The rows below fall into families. The same turns and mirrors carry the whole set onto itself and the rows of a family onto each other. For each named row, which other rows are in its family? Write them in the order they are listed.
These 30 rows form 5 families of 6 rows each.
k379: [-2.22  0.95  1.30  0.52 -0.06 -1.97 -1.10 -1.35 -0.88]
k510: [ 0.67 -3.08 -0.95 -2.33 -0.64 -2.63  2.16  0.56  0.80]
k198: [-1.04 -1.36 -1.13  1.42  0.90  1.49 -2.14 -1.37 -1.11]
k642: [ 1.33  1.86  0.81  0.96  2.77  0.76  1.29  0.46 -0.56]
k884: [ 0.89 -1.13 -2.53 -1.54 -2.06  1.19  2.97  1.62  0.03]
k386: [-1.75  1.51  1.06 -0.90 -0.63 -1.96 -1.94 -1.28 -0.42]
k225: [-0.67 -2.78  0.06 -1.38 -1.05  2.46 -1.94 -0.36 -0.51]
k316: [ 0.40  1.26 -4.32  0.45  0.18  0.31  1.70  0.44  0.02]
k826: [ 0.52 -1.99 -1.92 -3.05 -0.27 -2.76  0.93  0.22  1.40]
k739: [ 0.20 -1.00 -2.36 -0.35  1.61 -3.50  1.20 -0.57  0.74]
k856: [ 1.58  2.62  0.09 -0.92  2.44  0.81  0.09  0.66  0.23]
k506: [-0.07 -2.02 -1.66  0.56  1.09 -3.21  2.52 -0.46  0.15]
k341: [ 1.65 -0.31  2.38 -1.06  0.58  1.82  2.28  1.66 -0.43]
k494: [-2.17 -0.18  2.23  0.98 -0.68 -1.52  0.14 -0.93 -1.48]
k549: [ 1.94  0.71  1.75 -2.74  0.39  1.85  1.12  1.66  0.29]
k244: [ 0.42 -3.30 -0.83 -0.53 -0.08 -2.70  3.05  0.21  0.31]
k339: [ 0.45 -0.94 -2.52 -2.04  0.94 -3.30  0.55 -0.24  1.32]
k581: [-1.86 -0.81  2.87 -0.19 -1.76 -1.10  0.30 -0.56 -1.06]
k154: [ 1.32  0.30  1.92  0.79  1.72  1.30  2.50  1.05 -0.85]
k691: [ 1.05 -0.02 -3.52 -2.44 -1.72  0.87  1.62  1.46  0.40]
k280: [-0.66 -0.86 -1.44 -0.15  0.59  1.66 -3.11 -1.35 -0.45]
k52: [ 0.31  0.19 -3.38  1.34 -0.24  0.58  3.05  0.66 -0.59]
k934: [ 0.68  1.17 -4.29 -1.48 -0.50  0.51  1.02  0.88  0.64]
k958: [-1.06 -2.43 -0.14  1.47  0.18  2.10 -1.16 -1.07 -1.53]
k230: [-1.80 -0.49  2.59 -1.88 -2.03 -1.02 -0.73 -0.34 -0.69]
k116: [ 0.57 -1.07 -2.49  0.36 -1.26  1.21  3.64  1.22 -0.65]
k839: [-0.67 -1.63 -0.96 -1.50 -0.41  2.03 -3.01 -0.89 -0.29]
k566: [-0.81 -3.39  0.26  0.43 -0.77  2.55 -1.12 -0.73 -1.25]
k955: [-1.59  0.67  1.76 -2.23 -1.40 -1.38 -1.68 -0.64 -0.15]
k84: [ 1.93  2.02  0.57 -2.59  1.40  1.24 -0.03  1.13  0.53]

Same family as k934: k884, k316, k691, k52, k116
Same family as k386: k379, k494, k581, k230, k955
Same family as k198: k225, k280, k958, k839, k566

The rows below fall into families. The same turns and mirrors carry the whole set onto itself and the rows of a family onto each other. For each named row, which other rows are in its family? Write them in the order they are listed.
These 32 rows form 4 families of 8 rows each.
k476: [ 0.26  4.29 -0.23  3.28  0.64 -0.34 -1.62 -0.84 -0.44 -0.01 -2.58  1.25
  1.27  0.37 -0.46  1.12 -0.12  2.35 -0.81  0.08  2.98  0.10  5.13  0.83]
k135: [-2.85  0.90  0.58  3.02 -0.24  2.93 -2.91 -2.45  2.18 -0.12 -0.35  1.56
  2.77 -0.39 -0.60 -2.44 -0.49  0.75  1.01 -0.55 -0.05  1.60  0.41  1.65]
k801: [-2.39  0.57 -1.23  4.39  0.67  1.55 -3.06 -2.82  2.41  0.36 -0.07  1.23
  2.09  0.32 -1.53 -2.98 -1.55  0.65  0.92 -2.28 -1.71 -0.22  1.18  0.31]
k804: [-0.61  0.88  0.73  3.88  0.03 -0.23 -3.04 -1.48  0.51  0.23 -0.61  1.39
  2.74  0.29 -1.11  1.64  0.01  0.13  2.54  1.75  1.83  0.16  0.04  0.61]
k559: [ 2.80  0.19 -0.51 -0.91 -1.51 -0.43  0.46  2.22 -0.83 -1.80 -1.00  1.80
  1.33  1.35 -0.47  0.25  1.27  1.59  3.41 -1.62  1.95 -2.61  1.21 -3.83]
k846: [ 3.34  2.71 -1.19 -2.94 -1.01 -0.04  2.30  0.99 -0.50 -2.59 -0.89  2.20
  0.66  0.24  2.94 -1.61  0.58  1.89  1.11 -3.92  0.50 -1.67  4.17 -1.34]
k889: [ 4.10  0.08 -0.85  0.02 -1.41  0.53 -0.33  3.23 -1.38 -1.04 -1.38  2.73
 -0.13  1.97 -0.45  0.34  0.63  1.10  2.12 -0.56  1.99 -2.26  1.24 -2.00]
k587: [ 1.40  1.71 -2.18 -0.37  0.29  2.56 -0.75  1.83  2.43 -1.02  0.18  1.67
  0.21  0.75  2.03 -4.32 -2.06  0.72  1.01 -4.61 -2.27  1.01  0.67 -1.43]
k530: [ 0.82  1.06 -1.34 -1.75 -0.91  1.37  1.87  0.82  1.88 -1.17  1.01  2.00
  2.43 -0.07  2.13 -3.70 -0.66  0.74  1.23 -4.56 -1.69  0.93 -0.43 -1.59]
k277: [ 3.48  4.13 -1.44 -0.97 -0.59 -0.40  1.90 -0.06 -1.11 -3.41 -0.77  2.44
  0.69  1.01  1.62 -2.67  0.98  0.21  0.90 -4.48  0.20 -1.73  4.74 -0.05]
k47: [ 0.39 -0.66 -1.81  0.59 -0.88  0.24  0.16 -1.43  1.66 -1.35  1.03  2.88
  1.49  3.67 -0.18 -0.98  0.99 -1.05  5.18 -2.45 -1.82 -1.72 -0.27 -1.64]
k895: [ 0.03  3.83 -0.01  1.91  1.08  1.08 -0.89 -2.14  0.55 -0.50 -1.42  1.38
  1.43 -1.69  2.79 -1.27 -2.25  1.35 -1.84 -1.49  0.49  1.60  4.35  3.33]
k320: [ 0.51 -0.24 -1.71 -0.83 -0.37  0.92 -0.35 -0.30  0.36 -1.42  1.17  2.50
  2.74  1.43 -0.60 -1.03  2.53  1.02  5.47 -3.01  0.09 -1.10 -1.08 -3.05]
k819: [-2.21  2.00 -0.11  3.94  0.05  1.53 -2.32 -3.79  2.03  0.90 -0.16  1.11
  2.72  0.14 -0.39 -1.67 -2.05  0.51  1.47 -1.93 -0.95  1.81  1.16  1.42]
k429: [ 0.84 -0.07 -0.08  3.02 -0.12 -0.69 -2.44 -1.58  0.36 -0.03  0.70  2.42
  2.06  0.60 -0.48  2.33  0.63 -0.61  1.49  1.82  0.68 -1.26  0.13  1.01]
k274: [ 2.59  3.29 -1.76 -1.63 -0.18 -0.99  2.65  0.92 -0.23 -2.00 -0.66  2.46
  1.60  0.53  1.28 -1.59 -0.85  2.08  0.93 -5.42  0.42 -0.85  4.21 -2.72]
k17: [ 2.00  3.21 -0.18  2.62  0.90  1.64 -0.73 -2.40 -0.83  0.09 -2.75  1.32
  0.96 -1.06  0.48 -0.12  1.09  2.76 -1.15 -0.23  2.60 -0.56  5.22  1.57]
k926: [ 0.37  2.75  0.77  3.16  0.93 -0.52 -0.77 -1.88 -2.04 -1.28 -2.80  1.67
  2.03 -0.78 -0.13  0.59  0.73  1.91 -0.16  0.48  2.92 -1.19  4.32  1.64]
k562: [ 1.71  1.41 -2.21 -1.79 -1.46  2.24  0.49  0.14  2.16 -0.63  0.54  1.52
  0.78  0.43  2.26 -3.80 -1.98  1.36  1.52 -5.55 -1.81  0.67  2.26 -2.49]
k586: [ 1.23  4.36 -0.82  1.58  1.71 -0.23 -1.55 -1.67  1.16 -1.48  0.41  1.29
  1.36 -1.45  2.97 -2.07 -1.94 -0.35 -2.29 -2.14 -0.56  1.06  3.35  2.72]
k294: [ 0.49  4.46 -0.23  3.00  1.52  1.30 -1.46 -3.08  1.39 -0.75  0.24  1.86
  1.67 -1.48  1.77 -0.44 -1.50  0.66 -0.03 -3.57 -0.69  2.98  3.64  1.87]
k435: [-2.08  1.23  0.15  4.60  1.02  1.96 -2.69 -2.31  1.99  1.27 -0.28  0.94
  3.39 -0.35 -0.65 -1.36  0.71  1.26  1.80 -2.07  0.06  1.51 -0.66  0.48]
k736: [-1.09  4.18  0.59  3.66  0.90  0.11  0.07 -1.56  1.54 -1.22 -0.73  1.60
  2.74 -1.37  2.21 -1.16 -0.97  1.13 -1.31 -2.73 -0.08  2.20  3.38  2.95]
k592: [ 0.03  1.33  0.93  3.01 -0.57  0.84 -2.64 -3.30  0.97  0.04 -1.08  1.77
  1.75  0.62 -0.02  1.67  0.57 -0.31  2.81  2.32  1.88 -0.92  2.55  0.45]
k191: [ 1.81  2.57  0.08  3.02  0.09 -0.38 -1.26 -1.03 -2.72 -0.78 -2.11  2.01
  1.67 -0.45 -1.62 -0.74  0.28  1.79 -1.37 -1.17  2.83 -2.64  5.04  1.33]
k646: [ 4.01  1.80 -1.32 -2.27 -1.09 -0.32  0.36  0.95 -0.40 -0.15 -1.00  1.57
  0.52  1.42  0.46  0.63  0.33  1.07  2.98 -0.54  1.96 -2.23  1.89 -3.90]
k909: [ 1.88  1.73 -1.57 -0.11  0.03  2.22  0.15  0.53  2.15 -0.38  1.24  1.60
  1.91 -0.29  1.67 -2.33 -1.42  0.83  2.64 -5.52 -1.71  1.39 -0.13 -3.53]
k637: [ 3.23  3.86 -2.37 -2.48 -0.33  1.00  1.53 -1.06 -0.40 -1.65  0.14  1.70
  0.44  0.14  1.20 -2.00  0.45  2.44  0.76 -5.20 -0.35  0.12  4.27 -1.85]
k633: [ 0.67 -1.13 -1.10 -2.09 -1.95  1.84 -0.64 -1.38  0.90 -1.40  0.58  2.55
  1.70  1.11 -0.62 -2.09  0.28 -0.38  5.41 -2.14 -0.20 -1.44  0.24 -3.18]
k11: [ 4.74  0.08 -1.42 -1.42 -0.73  1.53  1.26  1.28 -1.03 -1.49 -1.02  2.84
  1.01 -0.54  1.25  0.63  1.58  1.73  2.73 -0.99  2.38 -2.36  2.31 -2.72]
k88: [ 0.20  0.80  0.11  3.15  0.81  0.26 -2.52 -2.19  0.08 -1.22 -0.60  3.16
  3.03 -0.38 -0.20  2.42  2.05  0.60  2.58  1.47  2.51 -0.44  1.56  1.36]
k522: [ 1.10  0.05 -1.25 -1.10 -2.27  0.57 -0.02 -0.48  1.96 -0.63  1.53  1.58
  1.90  1.83  0.05 -1.12  0.10  0.12  5.15 -3.13 -1.14 -0.46 -0.67 -3.03]

Same family as k592: k476, k135, k530, k274, k736, k646, k633
Same family as k819: k804, k559, k846, k895, k926, k562, k522
Same family as k801: k889, k587, k277, k47, k429, k586, k191

